(in the rows, 128 means zero)
Named turns come first, each shown by rows before and after it. Which turns, in which order, take the first row of each pair that follows to the second? Write the first one first, as in the answered first pair.
vudib (before |-> after):
[136 121 129 116 116 142 142 137 121 127 138 139 106 122 144 124 122 128
 111 138 155 102 114 104 127 135 136 133 118 121 135 122 116 134  95 134
  91 132 159] |-> [130 122 126 119 112 140 135 137 119 127 140 150 100 127 138 120 123 127
 111 138 155  99 122 117 126 135 131 136 116 122 133 116 118 136  92 130
  99 129 164]
[156  79 187 113 144 111 155 163 106 115 109  88 126 112 188 154 129 143
 181 103 135 149 128 123 130 129 112 118 135  92 135 202  57  70 157 165
  68 113  78] |-> [134  95 181  97 107 128 139 153 105  99 121 102 119 101 188 180 122 117
 148 123 155 154 118 105 130 133 124 124 115  77 137 200  39  82 162 174
  64 136  91]
[ 63 161 101 140 176 112 148 130 152 141 123 157 137 149 133 112 125  96
 123 146  90 120 148 139  91 102 134 132 144 144 102 116 190 148  54  75
 191 139 199] |-> [ 81 145 109 146 198 104 161 141 147 153 112 141 154 151 140 101 136 108
 143 138  74 117 151 137  93  94 131 120 154 150  98 126 193 136  58  69
 184 125 183]
[157 107 146 134 153 140 144 155  97 111 143 127 134 141 118 140 116 124
 140 107 143  97 115 117 128 127 109 103 123 118 125 115 138 129 122 159
 102 149 101] |-> [156 114 145 129 141 146 141 157  97 104 149 130 135 137 119 149 113 119
 134 110 150 101 112 108 126 126 111 103 117 113 123 111 130 133 123 164
 102 151 104]
vofez (before |-> after):
[153 136 156 148 149  88 173 142  83 142 145  86 143 144 138  73 153 170
 146 122 137  85 146 157 117  80 113 135 155 134 125 163 121 102 113 115
 136 100  97] |-> [115 151 146 160 129  82 136 138 112 127 158 123 112 162 110  68 138 172
 122 121 144  86 149 182 106  92 115 154 150 151 134 130 134 128  98 113
 164  86 117]
[145  70 110 125 155 141 145 138 129 127 116 121 174 119 160 143 182 161
 156 127 132 117 121 166 145 157 127 100 151 134 113 109 155  78 159 126
 143  89 106] |-> [110  83  96 137 139 135 114 133 149 115 128 158 145 132 130 128 166 160
 140 131 142 116 126 192 132 171 128 121 147 152 128  79 164 103 142 121
 173  77 128]
[137 174 134 101 108 138 144 118  84 119 115 124 118 111 127 165 114 113
 167 156 150  98  81  86 125 111 110 143 174 101 117 124  94 123 145 118
 134 130 132] |-> [152 163 140 119 123 131 142 125  80 116 111 123 112 122 124 155 117 131
 193 132 135 102  84 103 133 115  98 146 177 119 114 126 108 107 157 112
 130 110  96]
papo (before |-> after):
[154 135 142 135 131 108 118 151  92 118 137 157  88 143 129 103 134 133
 164 100  91 107  90 159 133 144 135  97 110 148 130 155 123 122 127  92
  90  94 123] |-> [157 136 137  99 132 120 148 150  90 138 138 139 123 117 136 117 137 113
 140 138 100 101  89 114 131 127 151  81 123 111 124 174  99 138 107 104
  81 132 175]
[165 168 174 124 114 102 143 114 106 180  82  99 166 119 170 138 146 141
  72 132 145 116  69 107 169 131 163 136 135  91 151 184 146 149 113 127
  73 128 167] |-> [117 181 150 157  97  90  92 114 149 160  96 153 117 147 126 115 121 151
  57 124 147 113  79 159 154 152 161 171 125 128 159 135 167 180  96 112
 123 100 182]
[ 79 118 119 101  84 111 119 118 104 110 127 150  87 126  98 140  79 131
  94 105 176 131  98 121 113 158 111 169  88 104 118 119 137 110 160  79
 140 105 151] |-> [112 101 137 108  98 111 141 123  83 112 120 119 104 121 124 150  95 139
 126  88 165 137  89 105 126 145 105 151  86 106 110 147 131  78 189  87
 108 101 107]
Pairs:
Each pair is two turns apart.
[155 127 142 104 124  81 139 123  85  91 125 109 132 158 164 146 135 148
 207  77  84 129 115 163  88  93 133  91  65 163  62 148 171  71 215 134
  85 141  68] |-> [100 161 113  50  73 107 141 101 121 102 142 137 157 114 140 171 116  91
 104 164 131 114 113 104  60  83 176  92  71 100  64 133 135 137 144 151
 123 215 212] => vudib, papo
[115 137 141 156  89 144 117 143 122 125 140 196  76 143 123  99 107 140
 106 122 141  89  93 141 111 116 126 144  80 161 127 106 136 113 135 134
 147 123 101] |-> [172 116 163 131 124 151 172 155  92 152 126 136 126 117 159 115 133 143
 128 134 127  91  92  93 124  89 130 109  95 133 116 154 124  82 143 141
 114 145  90] => vudib, papo
[143 107 138 147 137 121 130 138 120 120 130 133 117 139 143 126 137 134
 145 106 124 128 128 142 130 132 118 128 115 146 126 144 121 112 150 137
 114 114  87] |-> [124 112 130 155 133 115 114 136 142 114 137 150 106 146 128 116 126 136
 136 106 126 123 132 159 124 137 118 136 118 157 127 121 131 129 136 129
 133 104 111] => vofez, vudib
[168 109 134 124 153 101 169 136 146 164  99 127 104 173  92 124 157 137
 197 116 116 160 154 132 167 132 105 143 109 151 151 172 198 121 113 116
  78 115  52] |-> [178 101 132 109 167 100 191 139 145 180  92 106 128 160  93 124 158 129
 187 141 114 152 157 115 163 116 111 131 125 131 150 179 192 130  93 120
  76 132  87] => papo, vofez
[172  99 130 124 161 179 150 147 130 143 135  90 137 107 113 119 175 135
 131  90 102 131  90 150 148 132 135 107 133 109 118 159 120  85 162 145
 104 103 112] |-> [113 126 106 104 119 192 121 129 165 131 152 137 122  97  80 128 147 105
  70 130 135 121  92 142 128 144 152 130 127  92 128 127 111 140 123 148
 142 130 193] => vudib, papo
[118 160 137 129 166 141  94 158 167 188 160 142  95 110  94 136 132 107
 105 151 112  78 158 162  86 161 117 124 157 162 110 104 138 156 111  91
 126 127 136] |-> [112 155 141 143 170 147  86 159 159 175 163 150  82 115  94 137 132 110
 118 137 112  88 159 174  87 166 108 132 143 174 116 103 147 144 131  92
 118 115 111] => papo, vofez
[164  99 164 108 142 136 134 147  96 106 112 110 150 125 117 117 146 136
 145 121  79 152  89  78 146 121 137  91 104 132 111 136 124 118 166 118
 123 149  66] |-> [116 119 148 136 124 126  88 143 135  91 129 165 106 154  72  94 123 143
 127 112  82 145 103 129 131 146 130 127  92 164 130  85 145 149 148 112
 170 123  90] => papo, papo
[140 112 121 149 167  94 159 143 184 192  90 138 152 143 140  90 167 143
 150 129  96 119 105 187 113  82 117 145 176 149 121 124 156 134 100 116
 109 109 143] |-> [151 107 132 153 165  99 158 143 173 187  89 130 149 145 150  91 169 149
 162 115  91 125 104 188 120  88 108 141 167 153 119 129 158 119 119 117
  99 104 110] => vofez, papo
[151 109  99  91 112 143 161 107 152 145  71  87 147  86 155 190  98 131
  94 156 165 110 136  88 156  99  87 104 130 118  97 150 112 205  92 168
  94 173 149] |-> [179  95 115 103 120 148 157 109 128 136  66  79 140  97 173 188 112 143
 127 122 155 123 128  96 172 109  73 100 120 129  94 166 117 176 132 172
  63 155  82] => vofez, vudib
[104 133 145 138  80 172 113  94 146 135 124 151  83 114 105 135 127 106
  72 134 124 137 161 102 143 112 168 162  78 108 106 115 126 139 105 159
 146 131 153] |-> [151 105 169 167 118 160 128 109 118 142 108 117  84 129 129 123 147 140
 133  87  93 146 156 122 161 113 142 149  80 137 101 134 139  90 143 157
 112  98  76] => vudib, papo
[121 148 101  90  82 150 120 118 142 112 111 167 121  89 135 149  98  96
 116 119 149 128 111 134 139 134 138 134  96  89 136 137 117 127 165 153
 120 160 137] |-> [153 131 113 113 112 139 125 134 127 112 104 147 116 104 146 134 108 124
 164  82 125 136 118 154 149 135 124 127  97 119 131 147 129 101 192 148
 108 130  78] => vofez, vofez
[128 133 112 125 135 163 101 113 144  95 119 156  81 153 101 127 119 105
  89 100 147 127 128 144 153 110  98 136 122 146 128  90 159 150 174 142
 120 104 111] |-> [171 117 131 103 159 168 150 122 121 119  99 105 135 132 132 137 138 103
 111 119 140 129 121  97 161  87 103 102 141 117 119 132 146 133 177 150
  87 127 108] => vudib, papo
[111 142 110 143 126 102 120 121 149 126 138 146 134 134 122 111 124 128
 136 125 112 128 135 153 127 123 123 143 136 130 133 123 145 140 108 124
 163 113 148] |-> [149 127 128 135 131 119 145 124 113 130 130 114 154 124 153 126 144 125
 156 112 106 136 125 119 143 109 122 119 131 118 127 156 135 109 142 131
 126 125 105] => papo, vudib
[140 114 131 169 122  91 135 134 151 130 145 135 135 126 109 101 128 144
 176 120 124 129 144 160 139 134 132 139 138 135 140 142 133 131 112 108
 152 106 107] |-> [130 119 123 151 111  97 145 127 161 142 150 140 154 113 103 107 121 128
 145 153 136 117 145 140 129 127 147 133 145 117 140 141 121 148  86 112
 163 129 153] => papo, papo
[118 170 131 195 125 123  53  98 121 102 166 143 111 178  83 118 110 120
 113  74 146 135 125 171 113 143  94 153 139 172 157 131 119 139 132 118
 146 106 118] |-> [186 147 153 154 162 128 136 112  79 143 144  62 189 143 131 140 141 116
 134 107 136 134 118 101 126 101 100 101 168 119 139 191  96 105 134 129
  95 143 125] => vudib, papo
[130 132 120 125 114 136 108 111 121  88 136 151 107 119 165 128 134 147
 132 131 159 142 136 140 122 162  99 134 118 137 141 136 138 108 162 131
 135 137  75] |-> [107 143 106 111  98 137 101 105 139  95 139 161 111 111 152 133 123 132
 103 158 169 135 139 134 114 159 111 138 127 127 141 122 133 138 131 130
 152 153 122] => papo, papo
[138 146  71 158 165 112 134 113 177 141 151 150 113 118  91 103 102 159
 123 167 140 139 162 131 119 127 150 147 152 148 139 108 203 140  83  89
 157 131 150] |-> [152 142  73 146 176 112 156 117 172 151 146 131 136 109  96 107 110 153
 125 177 136 138 163 114 120 118 153 140 163 134 137 121 198 132  75  90
 153 143 165] => vudib, vofez
[121 152 118 135 116 162 110  93 139 102 168 122 143 119 114 151  81 114
 111 133 151 130 136 122 125 145 145  80 139 111 140 133 118 115 140 156
 109 108 123] |-> [120 153 117 147 117 151  99  93 141  98 169 127 128 135 102 138  82 125
 122 119 143 132 142 143 125 154 136  88 136 129 144 123 128 113 141 155
 117  91 109] => papo, vudib
[130 162 120 181  94 156 112  89  88 137 131 113 145 127 166 168 125 135
 128 144 126 156 103 106 124 125 157 138  86  93 129 155 157  68 146 118
  91 161  85] |-> [ 86 173  99 187  79 140  85  87 129 133 139 151 124 139 122 148 102 131
  89 156 127 145 119 129 106 132 165 166  93 100 139 115 169 111 100 106
 132 157 145] => papo, vudib
[143 134 128 114 117 136 145 114 121 135 115 122 142 107 143 150 138 124
 111 136 132 123 130 102 126 118 141 113 136 105 132 135 114 116 127 132
 113 143 133] |-> [114 145 117 135 107 132 104 111 140 112 121 156 100 134 121 134 127 130
 113 114 131 126 131 143 120 138 133 140 124 140 142 104 131 122 132 125
 136 116 119] => vudib, papo
[128 101 104 113 115 101 101 116 134 156 140 137  99 140 102 136 133  99
 112 164 141 119 148 127 142 109 104 164 118 137 148 110 140 170  95 140
 154 106 160] |-> [135  99 101 129 120  99  86 118 125 147 138 144  80 149 108 131 136 108
 131 144 135 125 145 143 146 115  98 170 110 152 149 113 150 160 108 139
 151  87 130] => vofez, papo
[100 135 110  97  78 140 105 117 125 110 113 142 118 115 175 171 116 123
 114 131 145 138 119 118 148 139 119 138  95 101 135 112 140 143 162 144
 133 134 145] |-> [120 126 120  99  87 138 112 117 112 107 109 127 125 119 185 174 119 125
 126 120 141 144 118 112 153 135 119 132  93 102 133 124 136 130 175 150
 116 129 125] => papo, papo
[116 124 124 127 111 111 144 145  88 143 127 125 124 143 145 137 135 108
 117 139 129 121 136 137 125 126 122 120 148 154 137 117 148  99 128 155
 128 111  76] |-> [ 95 131 112 125 104 110 128 144 108 144 130 141 113 143 129 137 126 102
 100 152 134 115 140 141 119 128 128 131 148 157 138 106 146 118 109 156
 144 114 105] => papo, papo
[159 121 129 100 139 131 154 125 120 140 118 105 162 125 148 133 142 114
 127 138 129 125 127 109 124 114 132 105 130 119 124 144 123 112 121 129
 116 136 139] |-> [131 139 120  97 113 142 129 112 130 126 128 133 145 123 137 143 130  97
 102 149 146 128 125 106 116 122 143 119 126 109 126 125 115 126 121 134
 123 146 157] => vudib, vudib
[ 87 145 115  88  43 137 125 134 119 108 164 156 177 138 140 141 131  69
  83 171 148 159 116  92 118 113 108 175 125 138 164 129 107 118 133 135
 128 177 145] |-> [130 126 139  97  64 138 139 144  89 105 153 127 181 145 170 144 151  86
 130 138 136 167 110  87 134 113  93 164 120 150 155 151 111  79 173 137
  94 159  76] => papo, papo
[117 146 132 117 100 105 137 118 139 127 129 125 179 115 131 148 151 162
 129 152 151 120 113 117  83 131 116  91 117 117 155 108 140 111 126 158
  51 115 164] |-> [ 97 150 132 139  94  99 109 113 147 114 132 146 147 131 119 138 145 170
 129 135 154 120 113 142  80 149 108 107 107 138 161  87 152 114 137 152
  58  94 148] => vudib, papo
[161 101 127 121 195 114 140 166 117 174 121 126 207 126 143  90 142 178
 139  87 130  78 122 170 129 130 187 139 144 152 112 110 171 120 119  94
 148  78 136] |-> [148 112 116 122 184 113 132 165 131 176 123 141 201 122 128  88 137 175
 118  99 137  71 126 168 123 134 192 147 148 151 120  99 170 137 102  91
 162  83 164] => papo, papo
[144 140 136 119 123 127 127 124 107 122 126 120 125 109 169 165 134 103
 157 112 115 144 131  92 151 144 133 131 119 146 111 161 123 102 162 134
 102 124  92] |-> [ 98 164 118 131 100 122  90 117 136 111 143 166  96 123 134 154 107  98
 122 119 129 140 134 120 140 162 138 158 113 159 124 126 133 136 142 125
 140 115 127] => vofez, vofez
[ 82 114 138 140 100 146  90 110 105 111 138 123 107 116 135 178 107  90
  67 135 173 146  80 121 146 125 101 138 120  91 172 156 123 120 131 140
 152 151 126] |-> [ 77 118 133 145  97 144  89 103 113 116 135 126 104 119 125 174 107  90
  58 146 173 142  84 125 142 127 106 139 125  86 171 147 128 134 118 133
 162 148 141] => vofez, papo
[152 115 142 146 139 107 132 202 113 102 105 122 106 138 176 153 162 179
 202 103  86 167 133  85 159 134  87 121 113 165  95  99 134 123 106 137
  95 105  75] |-> [114 133 132 160 114 111  95 192 131  81 117 159  74 150 153 148 150 174
 186 104  99 172 132 109 154 154  91 150  95 180 104  69 139 141 101 135
 115  95  81] => vudib, vofez
[116 116 148 137 116 146 101 121 117 102 152 129 123 137 130  93 148 142
 124 126 150 122 107 137 139 116 141 163 134 135 138 126 123 143 161 128
 106 115 106] |-> [108 123 139 139 117 140  98 118 122 100 151 139 122 138 120  88 148 137
 116 135 153 120 111 143 130 117 144 164 133 135 142 113 123 155 152 124
 118 117 123] => vofez, vudib
[160 107 114 122 126 162 114 129 144 127 143 124 139 167 136 167 164 128
 113  79 129 127 118 124 133 137 105  85 110 110  98 104  95 121 141 160
  62 151  72] |-> [169 104 117 109 136 157 131 130 143 135 142 115 158 160 138 165 168 125
 107  97 130 124 122 113 127 124 112  76 121  93  93 112  88 126 125 161
  64 161 102] => papo, vofez
[143 141 141 136 109 116 150 122 159  91 113  91 136  89 106 116 131 144
 154  98 143 117 139 142 101 115 122 121 140 156 129 114 135 134 134 105
 175 130  75] |-> [129 146 135 126  99 115 151 119 169  95 121 102 140  81  94 117 121 134
 131 115 152 114 140 134  99 113 126 127 140 144 134 106 124 148 115 105
 186 140 114] => papo, papo
[107 127 136 144 180  69  99 119 164 186 126 117 156  98  65  77 117 162
 115 168 114  79 197 208 103 144  90 135 119 121 140 114 139 192  82 148
 151  80 178] |-> [122 120 142 136 190  72 121 122 164 199 122  94 170  87  75  78 123 161
 122 177 109  76 195 197 107 134  96 127 128 107 136 130 132 187  74 152
 145  92 189] => vudib, vofez
[121 123 123 129 144 105 153 140 140 153 124 127 150 119 103 115 132 141
 123 136 121 103 158 112 112  96 138 128 158 125 139 125 131 134  77  96
 153 130 196] |-> [ 95 130 118 135 128 106 123 130 150 134 135 156 119 131  91 112 120 141
 114 130 127 106 160 130 111 106 136 149 144 142 145 105 131 138  88  95
 173 122 190] => papo, vofez
[ 89 146 111 123  96 121  94 113 156 112 143 176  97 125 110 132 110 110
 102 125 142 128 143 149 129 144 132 157 122 129 139 102 132 157 113 132
 145 120 141] |-> [103 143 112 101 108 119 126 114 151 139 132 153 132 105 121 136 117  99
  88 156 149 116 142 119 129 121 144 135 139  99 134 122 114 160  94 136
 140 149 176] => vudib, vofez
[142 111 115 169 133 117 100  69 151 165 116 140  91 178 109 122 118 105
 142 139 121  92 112 111 116 155  74 124 135 180 131 138 154 123 115  89
 134 125 118] |-> [168 111 124 144 129 133 124  67 129 170 116 111 119 151 139 144 128  88
 135 159 129  98  97  64 121 143  79 100 132 149 123 171 131 110 127  98
 106 156 119] => papo, vudib
[154 116 137 162 156 114 118 135 118 127 122 119 123 142 136  92 143 156
 161  95 113 128 122 163 129 137 115 140 128 158 127 134 143  99 147 113
 128  87  76] |-> [101 141 108 140 129 117 107 121 154 135 132 159 122 138 103  92 118 127
  98 144 137 113 131 160 109 137 137 155 138 141 134 107 135 158  88 112
 174 110 174] => papo, papo
[105 143 144 133  97 151 101 122 106  99 152 160  91 126 137 139 125 115
 119 110 145 153 105 130 134 153 114 132  95 138 129 132 125 114 160 149
 112 110  78] |-> [ 87 152 136 136  90 149  91 121 119 104 163 175  80 133 123 131 116 110
 108 114 147 144 108 144 128 159 117 138 100 140 136 115 129 132 138 144
 133 109 100] => vofez, vudib
[ 90 126 135 209 133 133 150 134 138 137 133 104 144 131 102 139 151 125
 119 163 136 121 154 120 119 136 173  86 145 141 183  80 173 216  77 122
 191 131 189] |-> [148 100 163 211 169 132 188 145 102 155 117  51 170 128 140 140 180 142
 168 140 114 125 148 106 139 126 161  55 150 141 171 125 174 175 110 122
 151 124 132] => vofez, vofez
[108 135 104 107 130 123 135 104 158 138 135 132 143 128 124 118 126 123
  95 146 133 108 120 117 126 107 129 136 144 125 113 115 118 152  88 124
 143 139 177] |-> [128 129 113  93 134 133 153 101 137 143 129 112 160 116 152 134 136 115
 105 142 137 112 114  88 137  98 130 116 142 114 107 139 110 134 103 133
 117 154 156] => vofez, vudib
[150 128 126 120 133 130 128 137 124 153 123 122 133 117 125 135 127 127
 150 131 121 131 128 136 141 117 136 119 129 131 136 138 125 104 123 117
 132 131 115] |-> [130 139 122 123 117 128 112 130 138 146 130 141 122 122 114 127 117 123
 135 132 127 135 129 145 134 122 138 132 124 139 137 123 125 120 109 116
 146 128 140] => vofez, vofez
[139 119 145 136 117 124 125  82 146 114 176 137 108 120 146 124 139 141
 137  83 124 196 130 157  96 119 146 172 129 160 156 118 120  97 165 146
  96  96  77] |-> [165 107 150 131 133 122 152  83 133 136 167 108 132 108 160 126 148 143
 146  91 118 189 132 137 105 101 145 153 136 147 149 144 117  88 162 148
  81 105  82] => papo, vofez
[126 113  94 106 144 108 119 155 152 137 126 123 147 149  77  91 114 129
 152 123 110 117 123 154 105 120 151 149 166 122 142 110 138 149  95 114
 174  94 116] |-> [134 109 103 119 142 110 110 160 140 128 125 121 137 153  86  88 118 136
 170 102 109 124 123 162 114 125 139 144 156 133 143 117 141 133 122 117
 160  83  78] => vofez, papo
[122 145 105 132 131 138 137 139 138 153 115 150 120 105 125 128 117 117
 131 161 126 128 143 126 104 150 173 126 146 140 124 153 140 182  68 124
 171 152 171] |-> [144 138 114 118 132 149 155 140 117 158 105 123 142  87 150 142 128 112
 140 162 127 133 136 103 118 141 173 108 145 123 117 182 125 165  88 130
 148 167 156] => vofez, vudib
